Read these off the matrix that follows.
1) Give the entry just right of 153.
2) Give the entry directly above the smallest entry.
3) Give the top-left entry.
4) Give the bottom-left entry.
5) Give the last entry, reading row by row.
6) Give the 4th entry in reading order.
[[145 121 115 118 137]
 [153 121 112 118 137]
 [145 116 115 122 148]]
1) 121
2) 115
3) 145
4) 145
5) 148
6) 118

Read these off the grid that follows.
1) What is the entry just right of 104?
2) What is the entry just right of 103?
3) What is the first entry in reading order?
array([[134, 107, 129, 131, 139, 141, 128, 115, 108, 118, 131, 136, 126,
        116, 124],
       [135, 104, 129, 131, 140, 144, 129, 114, 106, 117, 131, 136, 126,
        115, 123],
       [135, 103, 129, 132, 140, 145, 128, 113, 105, 117, 131, 137, 125,
        114, 123],
       [134, 109, 129, 130, 138, 139, 127, 115, 110, 119, 131, 136, 126,
        116, 124],
       [134, 108, 129, 130, 138, 140, 128, 115, 109, 118, 131, 136, 126,
        116, 124],
       [134, 106, 129, 131, 140, 143, 129, 114, 107, 118, 131, 136, 126,
        115, 123],
       [134, 107, 129, 131, 139, 142, 128, 115, 108, 118, 131, 136, 126,
        116, 124],
       [136, 102, 129, 132, 141, 145, 128, 113, 105, 116, 131, 138, 125,
        113, 122]])
1) 129
2) 129
3) 134

[[130, 125, 120, 112, 123, 144, 116, 133, 136, 108, 132, 136, 118, 129, 123], [131, 120, 130, 137, 130, 144, 124, 117, 136, 107, 115, 126, 132, 119, 117], [125, 135, 134, 150, 121, 144, 131, 121, 136, 133, 120, 122, 145, 136, 131], [117, 137, 138, 130, 129, 144, 134, 143, 119, 133, 117, 136, 134, 132, 145], [123, 127, 127, 124, 128, 144, 144, 139, 114, 150, 129, 125, 122, 121, 131], [123, 134, 130, 136, 117, 144, 148, 130, 129, 142, 120, 123, 144, 128, 129], [124, 119, 130, 132, 112, 144, 137, 135, 150, 125, 133, 122, 138, 133, 126], [136, 136, 119, 115, 126, 144, 132, 121, 113, 144, 129, 130, 112, 124, 130], [136, 118, 141, 139, 136, 144, 118, 112, 134, 121, 125, 126, 117, 127, 138], [126, 130, 143, 124, 126, 144, 142, 134, 124, 133, 118, 135, 128, 128, 151], [133, 125, 124, 142, 130, 144, 107, 115, 138, 122, 133, 122, 122, 135, 121], [126, 132, 126, 124, 114, 144, 136, 130, 139, 110, 115, 133, 143, 127, 122]]
The entry just left of the largest entry is 128
The largest entry -> 151

110,102,122,142,122,114,123,129,157,141,120,133,130,123
Which number is the entry just right of 120?
A: 133
Which number is the entry just right of the smallest entry?
A: 122

Questions about the row below.
1) Give the entry just left of 124.
2) Give the smallest entry.
[138 127 131 145 126 119 131 115 133 124 105 136 120 127 131 132]
1) 133
2) 105

Read these off the row that follows.
1) Read off the 5th entry.
2) Read off the third entry from the right.
3) Read off the 2nd entry from the right.
[102 117 126 122 133 147 112 112]
1) 133
2) 147
3) 112

Questions about the table below.
1) What is the last entry, reading row by row?
2) What is the entry directly below the largest entry?
3) What is the 5th-last entry, reading row by row?
4) What is the entry just left of 118?
5) What is the 3rd entry on the diagonal from the top-right corner?
6) What is the top-left entry?
7) What is the second-last entry, reading row by row?
8) What is the first entry of the largest entry's row?
[[126 139 136 115 126 125 130 118 115]
 [146 144 141 124 135 141 122 135 136]
 [116 148 139 124 121 133 133 134 133]
 [138 119 110 137 137 134 121 122 110]
 [127 144 150 116 137 121 121 128 138]
 [124 119 115 130 122 128 132 133 121]
 [139 112 113 132 121 140 133 132 112]
 [116 111 116 138 135 113 123 116 114]]
1) 114
2) 115
3) 135
4) 130
5) 133
6) 126
7) 116
8) 127

[[125 126 146 155 127 123 128 133 140]
 [133 126 121 131 124 118 124 146 124]]
Counting starts at 0.
What is the entry just left of the largest entry?
Answer: 146
What is the top-right entry?
Answer: 140
The top-left entry -> 125
What is the entry just left of the smallest entry?
Answer: 124
What is the largest entry?
Answer: 155
The entry in row 1 and column 0 -> 133

[[134 125 129 132 128 129 133 130 120 130 129 122]
 [124 139 125 118 120 135 124 124 130 126 126 131]
 [126 130 140 136 127 127 126 143 128 136 129 132]
 [130 113 134 149 151 114 130 135 127 135 139 133]
 [127 118 127 137 147 116 129 124 130 127 136 134]
 [129 137 127 123 116 140 127 130 126 131 127 124]
 [136 124 129 132 129 128 135 129 116 128 128 121]
 [128 131 139 136 123 131 126 144 128 138 128 128]
 [121 131 127 124 129 127 123 126 138 126 127 135]
 [128 133 133 135 126 136 125 138 128 138 134 128]]
Indices start at 0.
The entry in the bottom-right corner is 128
Give the bottom entry of the column that holds the smallest entry.
Answer: 133
Give the minimum.
Answer: 113
The entry at row 2, column 2 is 140
The top-left entry: 134
The entry at row 1, column 0 -> 124
Give the entry at row 1, column 2.
Answer: 125
Give the entry in row 2 and column 0.
Answer: 126
Give the entry just left of the smallest entry.
Answer: 130
Give the entry just right of the largest entry.
Answer: 114
The entry directly above the smallest entry is 130
Give the top entry of the column that holds the largest entry.
Answer: 128
Give the entry at row 0, column 1.
Answer: 125
Give the entry in row 0 and column 2.
Answer: 129
The bottom-left entry is 128
The entry in the top-right corner is 122
The largest entry -> 151
Give the entry in row 1 and column 1.
Answer: 139
Give the entry directly below the smallest entry.
Answer: 118
The entry directly above the largest entry is 127

grid =
[[130 125 132 127 132 119 132 121 137 120 135 118 122 145 135 133]
 [140 121 127 137 108 117 125 126 130 128 132 116 140 136 133 135]
 [126 131 122 128 127 136 122 135 116 129 120 138 133 108 118 122]
 [118 134 130 119 149 136 132 128 128 124 127 137 114 125 126 123]
 [118 135 129 119 148 135 130 129 126 123 126 138 115 122 124 123]
 [126 132 121 124 136 131 120 135 112 114 120 140 129 105 113 120]
 [126 132 122 127 128 135 122 135 116 129 120 139 133 108 118 122]
 [122 133 123 123 138 136 124 134 116 123 120 141 126 108 116 120]
 [135 122 131 133 118 117 131 122 137 127 135 114 131 146 137 135]
 [114 136 132 118 150 140 135 127 133 133 128 138 111 130 130 124]
 [119 135 126 125 132 144 128 134 123 143 120 141 128 114 124 122]
 [137 121 130 135 114 117 129 123 136 128 134 114 134 144 136 136]
 [140 119 127 133 119 107 126 122 129 107 135 113 133 139 130 135]
 [134 126 121 133 115 128 119 134 116 126 122 131 141 111 119 125]
 [125 129 129 121 144 123 130 125 128 111 131 128 117 131 126 127]]
Rows and columns are numbered from 0.
The entry in the top-right corner: 133
Find the entry at row 0, column 0.
A: 130
The entry at row 2, column 0 -> 126
Find the minimum.
A: 105
Find the entry in row 0 and column 2.
A: 132
The entry directly below the smallest entry: 108
The entry in the bottom-right corner -> 127
Find the entry at row 1, column 2.
A: 127
The entry in the bottom-left corner -> 125
Find the bottom entry of the column that holds the smallest entry.
A: 131
The entry at row 1, column 1 -> 121
The entry just right of the largest entry: 140
Find the bottom entry of the column that holds the largest entry.
A: 144
Find the top entry of the column that holds the largest entry.
A: 132
Find the entry in row 0 and column 1.
A: 125
Find the entry at row 1, column 0.
A: 140

Read these off the grid that follows. Counting starts at 0.
1) Find the entry just right of 145.
2) Find the entry in the top-right corner.
3) Find the entry directly below 146.
4) Find the entry at row 1, column 0.
5) Find the entry at row 0, column 2.
6) Find the top-left entry.
7) Find the entry just right of 146.
8) Find the entry just right of 149.
[[147 141 112 109 138 108 146 109 150 139 151 110 111 107 140 139]
 [149 110 145 100 106  99 115 115 113 141 119 143 111 111 103 109]]
1) 100
2) 139
3) 115
4) 149
5) 112
6) 147
7) 109
8) 110
